Questions about the array below. Counting starts at 0.
1) Give the bottom entry of the column that holds the smallest entry.
2) Give the entry at row 0, column 2.
3) Give the entry at row 0, column 1.
4) Give the top entry of the column that holds the largest entry.
5) Give the entry directly below -1.307.
6) Give the entry directly below -0.344.
7) Give the entry at row 0, column 0.
8) Give the entry in the bottom-left corner.
 0.669   0.685   1.821   0.058   2.320  -0.017  -0.150  -1.515   0.755  -4.431  -0.387  -0.026   1.722  -0.653
-1.188   0.715   3.183  -2.103   0.139  -1.978   0.227   6.171   3.798  -2.381   0.160  -1.799  -2.563   0.515
-1.700   1.588  -0.344  -0.742  -0.697  -3.026  -2.656  -1.890   1.190  -6.530  -2.504  -2.156  -6.392  -2.327
 2.348   2.012  -4.134  -1.881  -1.517   4.347   2.686  -2.740  -3.826   5.161   0.669  -1.210   0.989   2.068
-1.565   5.713   1.722  -2.301  -0.937  -0.823  -0.624   1.368  -0.716   1.979  -1.707  -1.821  -1.614  -1.307
 1.154   3.842  -4.978  -0.039   4.723   1.823   1.513  -2.264  -0.748  -2.411   0.768  -0.004  -0.813   0.375
 0.463  -6.137   0.119  -3.515  -1.337   0.171  -1.298  -3.012  -5.298  -2.265   0.698  -3.986  -3.112  -1.139
 0.636   2.784  -2.288  -5.313   0.926   2.323   0.887  -2.406  -6.059   1.196   0.292  -4.726  -3.157  -0.546
 1.119  -4.058   2.326   0.369  -3.542   1.844   0.473  -2.256  -2.331   4.776   0.237   0.980   3.516   0.722
 1.950  -0.892  -2.902   3.389  -0.057   1.988   1.333  -2.229   2.014   0.328   0.341   3.449   3.010   1.665
 0.989   0.255  -4.980   0.125   2.317   0.587  -0.898  -6.870  -4.603  -4.301  -0.140  -1.860  -1.255  -1.150
1) -6.870
2) 1.821
3) 0.685
4) -1.515
5) 0.375
6) -4.134
7) 0.669
8) 0.989

1.161, -1.618, -2.120, -1.515, -3.308, -1.233, 0.111, 2.309, -2.306, -0.007, 0.419, -1.073, 2.991, -1.569, -1.051, 3.634
-3.025, -1.967, -2.306, -2.470, -4.362, -3.596, -0.220, 0.276, -0.695, -0.087, -1.231, -0.401, -4.085, -1.859, -1.443, -3.977
0.513, -6.069, 0.242, -0.400, -0.333, -5.036, -0.051, -0.205, -7.462, -0.209, -1.082, 0.099, -0.498, 0.106, -3.419, 3.079
2.260, 1.015, -3.798, 0.267, 0.219, 1.646, 0.675, -0.722, 1.851, 0.274, 1.437, 0.931, -2.110, -0.132, -1.353, 1.390
0.772, 0.941, 1.449, 0.402, 1.543, -0.146, -0.091, -1.288, 0.830, -0.221, -0.354, 0.073, -6.944, -0.547, -7.697, 1.637
-2.081, 0.731, 2.989, 1.416, 4.111, 3.276, -0.525, -2.919, -3.216, 0.009, -1.268, 1.372, 0.892, -1.204, 0.858, 1.352
5.014, 5.486, 3.943, 0.452, 0.891, 3.772, 0.876, 0.703, 5.640, 0.740, 1.257, 0.791, 3.435, 1.884, -0.010, 6.862
-2.865, 2.536, 1.001, 1.016, 1.150, -2.345, 0.451, -2.340, 0.561, -0.086, 1.183, -1.474, 2.923, -6.331, -4.359, -0.636
3.600, -0.048, -4.832, 1.748, 3.799, 3.358, 0.992, -1.654, -3.265, 1.455, 3.840, 2.334, 1.812, -2.319, -2.157, 2.108
-0.385, -0.777, -6.287, 0.837, 1.179, 2.378, 1.378, 3.186, -0.931, 2.401, 2.950, 2.070, -2.975, -0.438, -0.899, -3.044
Counting starts at 0.
The smallest entry -> -7.697
Find the entry in row 2 and column 0.
0.513
Find the entry in the bottom-left corner.
-0.385
Find the entry directly above the smallest entry.
-1.353
Find the entry at row 1, column 1.
-1.967
The entry directly above the largest entry is 1.352
Find the entry at row 0, column 0.
1.161
The bottom-right entry is -3.044
Find the entry at row 1, column 0.
-3.025
Find the entry directly below 0.274.
-0.221
Find the entry in row 0 and column 1.
-1.618
The entry directly below the largest entry is -0.636
The entry directly above -1.654 is -2.340
The entry in row 0 and column 2 -> -2.120
The entry directly above 1.812: 2.923
Find the entry directly above 0.561.
5.640
Find the entry directly above -0.333.
-4.362
The entry just right of -1.204 is 0.858
The entry directly below 1.183 -> 3.840
Find the entry directly above 3.840.
1.183
Find the top-right entry.
3.634
Find the entry just right of -0.354.
0.073
Find the entry just right of the smallest entry.
1.637
Find the entry directly above -6.331.
1.884
The entry at row 2, column 1 is -6.069
The entry in row 1 and column 2 -> -2.306
Find the entry just left of the smallest entry.
-0.547
Find the entry directly below -1.073.
-0.401
Find the entry at row 2, column 2.
0.242
The entry just right of -0.777 is -6.287

x = 0.519, 7.820, -2.718, -4.582, -6.905, -1.569, 0.227, 1.160, -4.388, -1.499, 5.346, -2.656, -3.580
Report the entry just left of the centre entry.
A: -1.569
Report the entry just left of 7.820.
A: 0.519
The entry just left of -2.656: 5.346
The entry just right of the largest entry -> -2.718
Report the centre entry.
A: 0.227
Report the entry just right of 5.346.
A: -2.656

arr = 2.054, 0.654, 0.481, 4.598, 2.754, 3.852, -6.286, -0.620, -3.875, 5.053, 4.541, 3.887, -1.851, -4.564, -1.768, 2.900
Report the entry just left of -1.768.
-4.564
The entry just left of the smallest entry -> 3.852
The entry just left of the largest entry -> -3.875
The maximum is 5.053
Report the entry just right of the smallest entry.
-0.620
The entry just right of 3.852 is -6.286

A = 3.399, 3.936, 4.336, 4.013, 6.612
The entry just right of the centre entry: 4.013
Read off the entry just left of 4.336.
Answer: 3.936

Questions about the matrix below.
1) Which number is the top entry of the column that holds the largest entry?
2) Which number is the entry directly above 1.318?
3) Which number is the 1st entry on the diagonal from the top-right corner?
4) Which number is the bottom-right entry?
5) Which number is the top entry of the column that holds the smallest entry?
6) Which number is the entry just left of the centre entry?
7) Which number is the 2nd entry from the end, reading row by row?
8) Which number is the 2nd entry on the main diagonal?
-0.970, -0.140, -1.440, 0.030, -0.626, 0.030, 0.441, -0.153, 0.183, 1.259, -0.108, -0.742, -0.325
-2.012, -2.557, 0.217, -0.017, -2.650, -0.505, -2.064, -2.531, -0.648, 0.621, 0.241, -1.648, -1.097
0.442, 3.503, 2.865, 3.415, 0.609, 0.518, -0.885, 3.871, -1.471, 0.764, -3.695, 3.914, -2.454
2.559, 0.273, -0.771, 0.100, 3.772, -0.200, 0.673, 2.527, 3.264, -2.373, -0.931, 1.174, -0.582
0.024, -2.012, -3.803, -3.637, 0.931, -0.515, 3.110, 2.127, 0.438, 2.706, 0.701, -0.431, -1.963
-1.359, -1.305, 0.891, -2.682, 0.200, -3.405, -0.939, -3.302, 1.370, 1.318, 2.401, -2.082, -0.609
2.762, -2.597, 3.947, -1.107, -0.892, 0.903, 4.269, 4.151, 1.456, -3.418, 2.863, -0.594, -2.685
1.507, -7.193, -1.252, 4.520, 1.622, -3.639, 0.918, 1.177, 4.191, 0.396, -2.190, 3.087, -4.578
3.099, -1.048, -3.440, 2.789, 2.284, -2.374, 6.058, -0.129, -4.939, 0.606, -1.400, 0.693, -3.310
1) 0.441
2) 2.706
3) -0.325
4) -3.310
5) -0.140
6) -0.515
7) 0.693
8) -2.557
